G: [111 100  95 137  99]
A: [174 164 136  69 144]
T: [167 126 148  98 140]
P: [146 192 129  75 121]
M: [130 114 159 150 139]
V: [111 100  95 184  99]
R: [151 116 151 131 172]
Table of tags by key:
[100] -> z973
[99] -> z142
[172] -> z132
key G 4: 
z142
len: [174 164 136]
3
asked: [146 192 129  75 121]
P
len: [167 126 148  98]
4
len: [146 192 129  75 121]
5

tad: [180 199 126 138]
velo: [105 111 114  60]
zopi: [146 156  95  51]
beg: [ 90  98 138  75]
dobar: [149  98 138  75]
tur: [168 172 124 139]
key -> tag
[110] -> z586
[111] -> z397
[149] -> z159
[99] -> z865
[98] -> z603
[75] -> z756
[199] -> z323
[97] -> z429
key dobar 1: 
z603
asked: [ 90  98 138  75]
beg
asked: [168 172 124 139]
tur
len: [146 156  95  51]
4
asked: [146 156  95  51]
zopi

duza: [136 146 123 118 128 114 116 121 120 170 132 135  92 110 135 134 152 112
 119 130 108 119 137  89 116 107 154 114 148 129 122 138 134 123 137 122
 161 121 118 141 114 139 133 139 136 128 151 159 138 109 134 105 135 164]
fogim: [134 128 102 149 126 142 124 118 117 103 117 149 134 134 131 116 113 154
 143 121 152 158 109 176 121 113 120 128 120 154 141 142 115 123 101 161
 124 139 147 109 120 124 128 120 126 140 128 121 116 179 137 123 137 123]
von: [155 117 156 149 127 159 109 144 120 122 122 140 126 124 128 134 129 126
 117 111 154 135 140 131 131  99 127 103 129 103 128 142 140 121 114 143
 132 144 144 124 131 145 111 123 122 143 127  96 109 151 138 126 138 155]
Tabef: [117 151  87 106 120  92 137 113 128 164 143 124 109 107 134 129 152 130
 148 148  92 117 127 108 130 138 148 130 141 155 120 124 118 132 140 115
 159 117 109 138 115 122 157 144 138 114 142 186 150  89 124 106 129 135]
nolu: [119 138  92 112 116 102 140 124 133 142 144 119 131 110 131 129 140 141
 150 147 105 125 128 128 137 154 136 128 129 147 119 122 117 136 133 118
 149 127 115 132 125 117 156 141 133 114 151 167 141  93 119 118 124 121]
rafo: [150 144 143 133 134 136  99 122 113 170 119 148  83 114 136 133 148 104
 112 115 125 120 137  91 110  81 153 105 154 118 129 152 142 114 130 127
 156 125 133 138 111 153 115 131 134 142 155 136 127 138 144 102 140 179]
tatut: [149 124 148 139 126 143 114 141 126 136 128 135 121 113 130 135 138 123
 116 118 137 123 144 118 130 106 134 107 130 109 124 140 138 124 121 132
 142 138 135 130 129 143 119 129 127 137 148 113 118 132 135 112 135 156]
Vom: [128 143  89 135 128 121 122 104 112 129 119 150 112 130 134 115 126 144
 142 126 126 128 107 153 109 103 132 132 138 164 140 143 114 121 114 152
 140 127 141 117 109 126 136 127 133 137 130 150 130 165 138 115 137 132]
tadet: [114 147  75 113 119  93 140 109 125 142 138 127 121 118 134 121 142 144
 152 146 103 127 112 135 125 141 138 140 133 164 125 132 111 133 130 121
 150 121 117 128 115 113 157 139 138 117 135 179 145 110 124 117 136 120]
bim: [134 144 111 128 128 122 114 114 115 151 125 144 102 117 135 126 145 126
 131 127 121 132 119 123 115 107 143 121 140 142 130 140 126 122 125 131
 150 124 128 130 112 135 132 132 134 133 127 151 133 136 136 116 133 150]
bizo: [150 119 164 128 122 137 119 155 136 146 140 120 126 101 129 146 137 113
 120 124 126 127 158  90 132 123 140 102 130  89 110 123 146 129 134 115
 146 139 123 142 140 144 124 136 125 127 142 116 121  91 127 117 134 161]
negir: [125 147  88 130 127 117 119 105 109 134 120 148 107 128 135 116 138 140
 141 130 125 128 111 146 122 113 137 133 138 165 138 143 115 121 117 142
 142 125 133 121 108 125 138 130 135 135 122 158 134 155 137 105 134 135]
Table of tags by key:
[123] -> z965
[120] -> z381
[83] -> z215
[119] -> z661
key rafo 21: 
z381
len: [117 151  87 106]
4
asked: [119 138  92 112 116 102 140 124 133 142 144 119 131 110 131 129 140 141
 150 147 105 125 128 128 137 154 136 128 129 147 119 122 117 136 133 118
 149 127 115 132 125 117 156 141 133 114 151 167 141  93 119 118 124 121]
nolu
len: [119 138  92 112 116 102 140 124 133 142 144 119 131 110 131 129 140 141
 150 147 105 125 128 128 137 154 136 128 129]
29
asked: [136 146 123 118 128 114 116 121 120 170 132 135  92 110 135 134 152 112
 119 130 108 119 137  89 116 107 154 114 148 129 122 138 134 123 137 122
 161 121 118 141 114 139 133 139 136 128 151 159 138 109 134 105 135 164]
duza

tari: [105  75 124 181 115 136 173 130 115 126 154 152 165 109 104 119 137 145
  90 109 134 124  88 126 183 160 104 130 117 118 165 150 155 153 147 196
 119 109 105 186  69  73 148]
Nitaz: [149  87 174 103 110  84  97 131 123 139 125  93 121 134 127 125 106 145
  76 146 117 107 122 175 106  62 123  99 165 110 153 165 170 152 206 118
  81 135 137  74 115 123 150]
simaf: [117  78 163 106 108  67  92 134 140 118 134  69 137 138 125 125 107 136
  87 102 104 107 141 123 107  71 101 119 182 114 150 167 179 161 180 120
  96 137 139  86 138 163 166]
nem: [139 185 149 102 112 112  87 114 133  80 118 139 104 145 130 115 141 119
 120 173 160 141 190 158 117 104 160 158 125 180  93  86  73 109 156  68
 151 110  70 132 140 129 159]
fil: [147 182 150  91 111 124  96 125 130  83 124 135 106 140 132 121 133 120
 121 175 160 155 196 155 126  96 164 152 113 170  95  99  62 116 149  64
 143 117  65 148 140 127 148]
mukob: [ 76 127  98 121  74 136 177 170 136 151 140 159 131 129  98 115 103  97
 102 118 139 128 109 124 156 156  64 127 131 127 149 153 153 167 106 147
 113 175  82 161 193  67 131]
riz: [120 167  56 165 175 141 180 150 121 147 135 142 108 117  94 134 141 128
 188 151 128 117 131 118 132  97 130  64  76 148 113 144  54 145  87 136
 174 112 156 129 121 138 122]
vivek: [ 95  98 109 162  94 126 176 146 127 130 156 158 157 122  83 121 123 132
  84 122 135 121  77 129 182 149  83 124 123 121 160 153 155 171 132 186
 116 132  90 189 111  67 147]
Table of tags by key:
[152] -> z562
[186] -> z752
[166] -> z76
[187] -> z457
[132] -> z660
[165] -> z751
[185] -> z898
key tari 39: 
z752
asked: [117  78 163 106 108  67  92 134 140 118 134  69 137 138 125 125 107 136
  87 102 104 107 141 123 107  71 101 119 182 114 150 167 179 161 180 120
  96 137 139  86 138 163 166]
simaf
len: [147 182 150  91 111 124]
6
asked: [ 95  98 109 162  94 126 176 146 127 130 156 158 157 122  83 121 123 132
  84 122 135 121  77 129 182 149  83 124 123 121 160 153 155 171 132 186
 116 132  90 189 111  67 147]
vivek

K: [121 134  97 123 169 136 170 202  88 125]
S: [123  50 101 125 197 140 131  85 121 134]
C: [123  50 101 125 183 140 131  85 121 134]
tags:
[140] -> z596
[202] -> z999
[131] -> z172
[85] -> z112
key C 7: 
z112
asked: [123  50 101 125 183 140 131  85 121 134]
C
len: [123  50 101 125]
4

tobab: [138 126 115 122 127 134 144 116 133 125 137 122 125 128 118 126 121 138
 116 131 119 114 142 134 131 131 136 115 114]
Rofir: [129 128 133 132 122 136 127 122 135 147 117 124 113 137 135 119 126 129
 116 132 135 127 148 111 133 120 152 135 141]
buf: [136 110 136 126 116 147 101 119 129 113 134 130 121 136 139 147 111 130
 124 117 134 121 137 137 158 119 136 114 122]
Puza: [145 105 131 129 127 126 133 124 133 122 117 134 125 128 114 129 120 137
 129 125 122 130 119 118 112 120 130 119 132]
Zupu: [141  98 125 140 118 115 125 122 127 122 114 116 130 129 122 125 116 148
 131 118 131 123 137 137 151 123 132 115 121]
dap: [141  98 125 140 118 115 125 122 127 122 114 116 130 129 122 125 116 148
 131 128 117 137 117 134 115 125 122 105 131]
lunut: [132  87 115 159 100  92 107 121 116 120 108  82 139 132 138 114 109 171
 138 133 108 152 113 169 117 135 106  77 128]
Kotos: [147 137 122 129 137 153 159 126 133 125 170 153 119 105 117 105 124 137
  97 148 111 104 171 134 140 118 140  66 118]
boka: [140 103 136 122 110 150  95 112 132 114 134 130 122 139 142 152 106 128
 124 116 139 118 134 140 168 113 141 111 123]
dis: [138 128 115 124 129 137 144 116 134 124 141 127 124 126 118 123 121 138
 114 134 118 113 145 134 132 129 137 109 115]
bupuz: [129 128 138 137 131 140 113 134 124 109 134 130 118 126 132 135 124 134
 125 120 123 128 140 132 133 134 124 117 120]
Pebe: [115 113 142 118 143 131 116 124  94 135 125 126 120 129 132 120 113 133
 137 128 129 134  99 130 119 119 130 130 129]
len: [129 128 138 137 131 140 113 134 124 109 134 130 118 126 132 135 124 134
 125 120 123 128 140 132 133 134]
26
tags:
[117] -> z95
[118] -> z682
[135] -> z554
[122] -> z340
[119] -> z844
[138] -> z257
key tobab 14: 
z682
len: [138 128 115 124 129 137 144 116 134 124]
10

tino: [128 158 205 170 128 129 129 131 127 127 124]
vatim: [128 123 128 137 129 130 129 130 163 198 159]
Zib: [136 123 128 122 125 127 127 128 142 191 186]
len: [136 123 128 122 125 127 127 128 142 191 186]
11
tags:
[142] -> z983
[130] -> z963
[127] -> z681
key Zib 5: 
z681
len: [128 158 205 170 128 129 129 131 127]
9
asked: [128 123 128 137 129 130 129 130 163 198 159]
vatim
asked: [136 123 128 122 125 127 127 128 142 191 186]
Zib
len: [136 123]
2
len: [136 123 128 122 125 127 127 128]
8

monoz: [127 133 181  94  87 145 168 144 161]
zulug: [ 78 179 150 174 162  67  69  66  64]
lefa: [127 179 150 174 162  67  69  66  64]
key -> tag
[146] -> z878
[181] -> z136
[67] -> z485
[144] -> z233
[145] -> z524
key monoz 5: 
z524
asked: [127 133 181  94  87 145 168 144 161]
monoz
len: [127 179 150 174 162  67  69  66  64]
9
len: [127 179 150]
3

buno: [ 64  51 121 100 177]
fupi: [110  85  82 114 167]
fad: [145 115 183 153 112]
len: [110  85  82 114]
4
len: [ 64  51 121 100 177]
5
Table of tags by key:
[153] -> z474
[114] -> z947
[100] -> z17
key buno 3: 
z17
asked: [145 115 183 153 112]
fad
asked: [110  85  82 114 167]
fupi

kos: [167 130  85  85 179 193 201  83 146 130 155 145 114 113 142]
rab: [ 85 125 167 162  80  57  52 173 106 117 101 112 137 137 105]
Liv: [192 131 163 143 156 198 200 150 149 141 180 138 176 109 186]
dudu: [171 155 151 132 169 159 177 145 132 144 169 122 159 116 161]
nupa: [178 100 146 142 125 202 182 125 159 139 159 152 167 111 183]
len: [171 155 151 132 169 159 177]
7
len: [ 85 125]
2
key -> tag
[150] -> z662
[151] -> z403
[144] -> z744
[83] -> z482
[177] -> z377
[145] -> z439
key dudu 7: 
z439
len: [192 131 163 143 156 198 200 150 149 141 180 138 176 109 186]
15
asked: [178 100 146 142 125 202 182 125 159 139 159 152 167 111 183]
nupa
asked: [ 85 125 167 162  80  57  52 173 106 117 101 112 137 137 105]
rab
len: [192 131 163 143 156 198 200 150 149 141 180 138 176]
13

Bulud: [150 148 113 129 173  90 173]
nipev: [136 126 133 100 149  62 160]
duvek: [144 146 117 123 168  82 170]
len: [136 126 133]
3
len: [144 146]
2
len: [144 146 117 123 168  82 170]
7
key -> tag
[167] -> z24
[168] -> z840
[149] -> z143
[150] -> z859
key duvek 4: 
z840

vimib: [121 145 150 160 176 126  99 146 134 103 125 138  76  95 126 169  85]
rutom: [126 136 156 153 187 125  86 134 146  99 120 145  98  91 138 165  88]
bib: [147 146 118 155  94 139 187 108  58 148 121  97 119 141 122  99 121]
vutab: [142 135 149 116 137 200 126 102 140 110 142  81 109 145 110  96  94]
nepo: [126 183 141 104 166 159 104 144 128 106 162 124 121 145  65 102 119]
dito: [155  91 123 167 114 162  77  82 154 120 140 120 113 138 128 107  96]
Vule: [143 124 113 129 101 133 175  88  76 158  94 107 156 144 162  92 134]
geg: [118  86 109 102 114 107 122 108 123 160  68 145 156 129 179 112 156]
Dusot: [142 115 113 123  96 123 175  88  76 158  84 107 155 143 160  91 136]
fanil: [125  75 143 158 130  95 150 154  99  95 119 129 112 177 149 178 101]
kise: [149 138 122 102 115 121 133 110 162 150 143 120 193  92 119  90 179]
tags:
[126] -> z729
[155] -> z574
[143] -> z512
[133] -> z541
[175] -> z915
[144] -> z281
[142] -> z235
[154] -> z73
key Vule 0: 
z512
len: [126 136 156 153 187 125  86 134 146  99 120 145  98  91 138 165]
16

Mider: [ 95 120 108 125 153 126 138 120 146 108 113 195 156  64]
Sok: [ 95 120 108 125 153 126 138 120 146 108 113 195 147 107]
mavos: [ 95 120 108 125 153 126 138 120 146 108 113 195 156  90]
Resiz: [113 132 141 123 196 165 156 110 119  87 149 168 147 142]
Table of tags by key:
[107] -> z567
[120] -> z900
[95] -> z774
[113] -> z270
[96] -> z202
[106] -> z941
key Sok 0: 
z774
len: [ 95 120 108 125 153 126 138 120]
8
len: [113 132 141 123]
4

